A single turn carries every row of the set below to another of its rows. Some are shown first; where does it send the rows asked next?
k266: [-1.52 -0.28 -1.73  1.42  0.67  1.11  0.45 -3.63 -2.98 -0.01 -1.31 -0.76
 -3.09 -0.01 -1.28 -0.18  3.29  1.16  0.43 -0.07  1.69  0.93]
k510: [-1.67 -0.48 -1.95  1.37  0.73  1.11 -1.15 -2.75 -2.59 -1.90 -2.50 -1.23
 -1.71 -0.88 -1.51  0.40  3.02  0.63  0.46  0.09  1.75  1.80]
k234: [-0.88  1.42 -2.74  0.95 -0.25  2.03  0.85  5.75 -2.95  0.09  0.16 -1.81
 -1.85 -1.12 -2.11 -0.72  0.67  0.80  0.30  2.39 -0.24 -2.32]
k17: [ 0.99  1.62 -2.47 -2.24  3.44  2.59 -0.11  0.71 -2.72 -0.79 -2.81  0.04
 -0.63  0.44 -3.49 -0.34  0.62  0.98 -0.24  1.32  1.06 -3.64]
k383: [-2.25 -0.01 -2.82  0.66  0.08  2.17  0.09  3.52 -3.37  0.63  0.77 -1.19
 -0.98  0.41 -2.50 -0.67  0.90 -2.50 -1.52 -0.26  0.88 -4.17]
k665: [-1.38 -0.24 -1.34  1.34 -0.31  1.46  0.86  3.44 -1.97  0.40 -0.42 -3.04
 -0.91  2.96 -2.12  0.25  1.89 -0.19  0.60 -0.07  1.65  1.62]
k837: [-1.08 -0.35 -1.53 -1.13  1.62  1.29  0.36 -1.51 -2.28 -0.78  1.06  0.37
 -1.60 -0.90 -3.80  1.26  2.35  3.87  0.94 -1.41 -0.12 -3.13]
k686: [ 0.84  1.77 -1.63 -2.15  3.40  2.75  0.16  0.56 -2.81 -0.51 -2.48 -0.03
 -0.97  1.06 -2.63 -0.26 -0.15  2.17  0.12 -0.39  1.47 -3.77]
k941: [ 0.75  1.04 -2.73 -2.45  3.58  1.30 -0.71  0.95 -3.18 -0.93 -2.21  0.15
 -0.41  1.08 -3.09  0.09  1.08  1.88 -0.21 -0.21  1.78 -3.79]
k384: [-0.52 -0.07 -1.14  0.65  1.71  1.25  2.07 -1.87 -3.07 -0.40 -2.50 -0.41
 -1.70 -1.40 -4.72  0.48  2.19 -0.72  0.51 -1.55  1.55 -2.94]
k946: [-2.15  2.24 -2.18  1.47  0.49  0.72 -0.17  5.29 -4.02 -0.76 -0.25 -2.04
 -1.92 -1.30 -0.79 -0.79  0.01  1.37  0.04 -0.19  1.02 -2.63]
k877: [-0.70 -1.41 -1.79  0.47  0.34  2.79  2.08 -2.23 -3.45  0.21 -0.42 -2.05
 -0.14 -2.13 -0.53 -1.03  3.23  1.45  0.05 -0.76  2.17  1.01]
k952: [-1.87  0.71 -1.40  0.29 -1.66  3.18 -0.25  3.66 -2.16 -0.66  0.73 -2.03
 -0.56  0.93 -1.90  0.23 -1.40 -0.52 -0.23 -0.21 -0.31 -3.32]
k564: [-0.20  0.03 -0.19 -0.78  0.94  4.12  0.76 -0.87 -0.94 -1.63 -1.08 -0.36
 -0.81 -1.70 -4.16  1.51  0.71  2.61  1.79 -0.56 -0.62 -1.79]
k342: [-2.85  1.94 -1.62  2.10  2.00  2.53  0.02  2.73 -2.73 -0.03 -1.31 -2.69
 -1.60  0.03 -1.46 -1.45  1.67 -2.07 -0.68  1.26  1.34  1.35]
k70: [-0.88 -0.02 -3.30  0.86  0.23  1.23  0.31  6.50 -3.40  0.11 -0.10 -1.59
 -1.05 -0.69 -2.11 -0.04  1.86  0.69  0.11  0.63  1.19 -2.24]
k552: [-2.61  1.34 -1.94  0.59  0.51  2.00 -1.63  3.46 -1.53 -1.53  1.15 -2.66
 -0.74  1.01 -1.36 -0.08  1.34  1.65  0.22  2.05 -0.37  1.72]
k443: [-2.86  1.90 -1.08  1.10  1.37  3.09  0.89  2.14 -2.27  1.84  2.03 -1.98
 -2.83  1.74 -0.55 -1.33  1.52  1.74  0.15  0.85  0.28  0.36]
k133: [-1.10 -1.38 -2.11  0.31  0.16  1.80 -0.83 -2.40 -1.86 -0.94 -0.32 -0.66
 -1.84  0.09 -1.61  0.91  3.58  2.92  1.02  0.48  0.82  1.73]
k689: [-1.13  1.79 -2.23  1.19 -0.89  0.52  1.40  4.92 -3.66  0.44  0.52 -2.13
 -2.48  0.08 -1.45 -0.65  0.09  1.72  0.53  0.64  0.42 -3.01]
k776: [-0.43 -0.39 -1.65  0.27 -0.64  3.02  1.93 -2.51 -2.75 -0.71 -0.39 -2.58
 -0.21 -2.53 -1.04 -1.05  2.33  1.53  0.26  1.56  0.63  1.14]
k641: [ 0.69  2.19 -2.10 -2.33  2.76  1.38 -0.80  0.54 -2.78 -1.92 -2.54 -0.47
 -0.55  0.84 -2.97  0.02 -0.32  2.12  0.10  0.70  0.90 -3.64]
k695: [-0.34 -0.55 -1.29 -0.24  0.67  0.86 -0.12 -0.68 -1.97 -3.16 -2.66 -0.91
  0.12 -1.66 -5.08  1.96  1.50  0.53  1.07 -0.90  0.67 -1.61]
k455: [-1.83  0.18 -2.08  0.79  1.08  2.39 -0.69 -3.35 -2.17 -0.72 -0.40 -0.39
 -2.88 -1.13 -1.15 -0.27  3.22  2.15  0.41  1.59  0.32  1.16]
k150: [-3.65  1.33 -2.82  1.38  1.78 -0.87 -0.69  2.26 -3.74  0.15  1.26 -2.24
 -1.99  1.63 -1.04 -1.07  2.89  0.38 -0.98  0.09  1.64  0.10]
k848: [-0.73 -1.10 -1.19  1.07  0.41  3.53 -0.09 -2.37 -1.59 -0.84 -2.10 -0.98
 -1.80 -0.49 -1.58  0.65  2.72  1.34  1.24  0.21  1.26  2.18]
k453: [-3.07  0.69 -2.63  0.24  0.89  3.06 -1.11  3.46 -3.30  0.31  1.77 -0.72
 -1.13 -0.31 -1.33 -0.77  0.54 -0.73 -1.49 -0.56  0.43 -4.17]
k86: [-0.79 -0.87 -1.84  0.16 -1.01  0.77  1.67 -2.69 -3.43 -0.79  0.43 -2.61
 -0.23 -1.35 -0.61 -0.58  2.56  2.78  0.35 -0.26  1.42  0.69]
k305: [ 1.50  1.25 -2.19 -2.34  2.29  1.33  0.57  0.45 -2.78 -0.57 -2.48 -0.36
 -0.80  1.79 -3.66  0.05  0.28  1.63  0.26  0.58  1.31 -3.88]
k300: [-1.82  0.28 -2.49  0.51 -1.32  1.80 -0.47  3.70 -2.78 -0.94  0.03 -1.96
 -0.27  0.51 -2.82  0.04 -0.27 -2.35 -0.91  0.53  0.18 -3.47]
k978: [-0.70 -1.60 -2.84  0.05 -0.19  1.14  0.69 -1.77 -3.31 -1.52 -0.23 -2.31
  0.76 -2.42 -1.30 -0.45  3.72  1.41 -0.18  0.74  1.51  1.29]
k98: [-1.70  0.06 -1.89  0.40  0.61  2.20  0.33 -2.47 -3.52 -1.71 -0.25 -2.36
  0.05 -3.26  0.01 -1.10  2.44  2.14 -0.18  0.07  1.24  1.01]
k117: [-2.02  1.21 -1.93 -0.12  3.16  1.52 -0.01 -2.18 -3.07 -1.31 -0.53  0.47
 -1.96 -3.07 -3.85 -0.14  2.43  1.06 -0.23 -0.18  0.04 -3.34]
k357: [-1.41  0.96 -2.05  1.59  0.97  2.55  0.82  5.97 -3.74  0.60 -0.70 -1.60
 -1.76 -1.07 -1.06 -0.76  0.79  0.63  0.23 -0.75  1.72 -2.35]
k502: [-2.71  0.46 -1.96 -0.10 -0.48  2.59 -1.07  3.68 -2.75 -0.30  2.11 -1.28
 -0.81  0.83 -1.18  0.13 -0.54  0.78 -0.71 -1.30  0.05 -3.99]

k117 goes to k564
k978 goes to k98
k941 goes to k641
Where do these go?
k552 goes to k342
k266 goes to k133
k502 goes to k300
k946 goes to k234

A single turn carries every row of the set below to another of its rows. Some are shown first; where does it send the rows asked next?
k22: [-1.40  1.22  0.44 -0.40 -1.34  0.03  4.71  0.19 -3.28 -0.36 -0.08 -1.41
  0.87  2.77  1.80]
k590: [ 0.57 -0.67 -0.93 -0.10 -0.41 -1.32  3.12  1.86 -0.06  1.00  0.08  2.82
 -1.89 -2.29  1.79]
k424: [-2.76 -0.99  0.61 -0.08 -2.09 -0.85  3.93 -2.61 -2.24  1.42  2.08 -0.95
 -0.46  0.21 -1.20]
k116: [-0.79  1.32  0.20 -0.57 -1.25  1.14  4.11 -0.15 -2.57 -1.30 -0.42 -0.72
  0.65  2.80  2.80]
k67: [-1.86 -1.41  3.17 -0.03 -4.20 -0.53  1.79 -0.03 -1.21 -0.69  0.51 -0.84
 -1.36 -0.17  0.79]
k770: [-2.93  0.22  1.87 -0.07 -0.59  0.48  2.94  0.49 -3.07 -0.14  4.28  1.20
  0.37  1.88  1.79]
k2: [-2.64  0.35  2.65  0.82 -0.66  0.34  2.23  0.91 -3.26 -0.04  3.34  0.99
  0.25  2.06  1.05]
k788: [ 0.66  0.91 -2.12 -2.33 -0.42 -0.77  2.37  0.23 -2.48 -0.50  1.19  1.95
 -1.74 -2.14  3.15]
k275: [-0.53  0.48 -1.65 -0.22  0.70 -1.42  1.09  0.70 -1.15 -0.96  1.84 -1.17
 -3.46 -2.29  1.19]
k484: [ 0.15 -1.09 -1.15  0.08 -0.64 -1.04  3.12  1.75  0.56  0.55  0.07  2.85
 -1.85 -2.09  2.06]
k58: [-1.45  0.95  0.29 -0.44 -1.02  0.83  4.15  0.24 -2.71 -0.77 -0.45 -1.32
  0.55  3.12  2.07]
k344: [ 0.79  0.96 -1.72 -2.79 -0.59 -0.61  2.57 -0.17 -2.68 -0.51  1.61  2.14
 -1.75 -2.09  2.67]
k497: [ 0.20  0.66 -1.00  1.25  1.46  1.81  1.73  0.23  0.26 -0.51  1.48  1.43
 -1.54 -2.02  1.87]
k735: [-2.78 -1.68  0.27  0.07 -2.00 -0.69  4.60 -2.78 -1.62  1.23  1.70 -0.68
 -0.77  0.28 -0.77]
k299: [ 0.29 -0.43 -1.13  0.09 -0.50 -1.71  3.68  1.95  0.11  1.13  0.05  2.80
 -1.89 -1.70  1.72]
k44: [ 0.59  1.04 -0.99  1.50  1.27  1.36  1.93  0.14  0.11  0.20  1.46  1.47
 -1.63 -2.13  2.06]
k400: [-0.52 -0.21 -2.33 -0.70  0.58 -0.89  1.54  0.21 -0.97 -1.13  1.79 -0.83
 -3.54 -2.33  1.24]
k638: [-0.15  0.40 -2.04 -0.40  0.74 -0.93  1.18  0.40 -1.18 -0.59  1.45 -0.83
 -3.52 -2.38  1.01]
k477: [ 0.57  0.44 -2.27 -2.65 -0.48 -0.30  2.72  0.37 -2.25 -0.94  1.02  2.22
 -1.77 -1.74  3.00]
k209: [-1.61  1.44  0.21 -0.03 -1.57  0.84  4.34  0.21 -2.08 -0.65  0.15 -1.39
  0.91  2.78  2.86]
k465: [-1.11 -1.05  2.93  0.47 -4.62 -0.82  2.31 -0.56 -1.37  0.12  0.35 -0.76
 -0.62  0.37  1.48]
k634: [ 0.66  1.38 -0.66  1.41  0.93  1.70  1.70 -0.17  0.39  0.08  0.95  1.33
 -1.26 -2.03  1.80]
k916: [-1.83 -1.62  2.69  0.21 -4.47 -0.95  1.82 -0.74 -1.18 -0.42  0.53 -0.76
 -0.95  0.04  1.86]
k755: [-2.77 -1.33  0.42 -0.47 -2.16 -0.48  4.81 -2.01 -1.63  1.10  0.98 -0.52
 -0.98  0.29 -1.63]
k192: [-2.75 -0.26  2.43 -0.04 -0.09  0.59  2.50  0.89 -3.25 -0.29  3.38  1.38
  0.38  2.02  1.23]
k980: [-2.59  0.20  1.92  0.01  0.29  1.01  2.42  0.05 -3.11 -0.61  3.70  1.85
  0.61  1.60  1.31]
k159: [-2.55 -1.82 -0.23 -0.25 -1.61 -1.40  4.65 -2.22 -1.23  0.96  1.34 -1.11
 -1.10  0.23 -1.21]
k677: [-1.77 -1.90  2.65  0.38 -4.15 -1.47  1.49  0.05 -0.60 -0.48  0.62 -0.38
 -1.44  0.01  1.35]

k67 goes to k209
k400 goes to k497
k677 goes to k116
Where do these go?
k192 goes to k916
k634 goes to k299
k465 goes to k22
k788 goes to k638

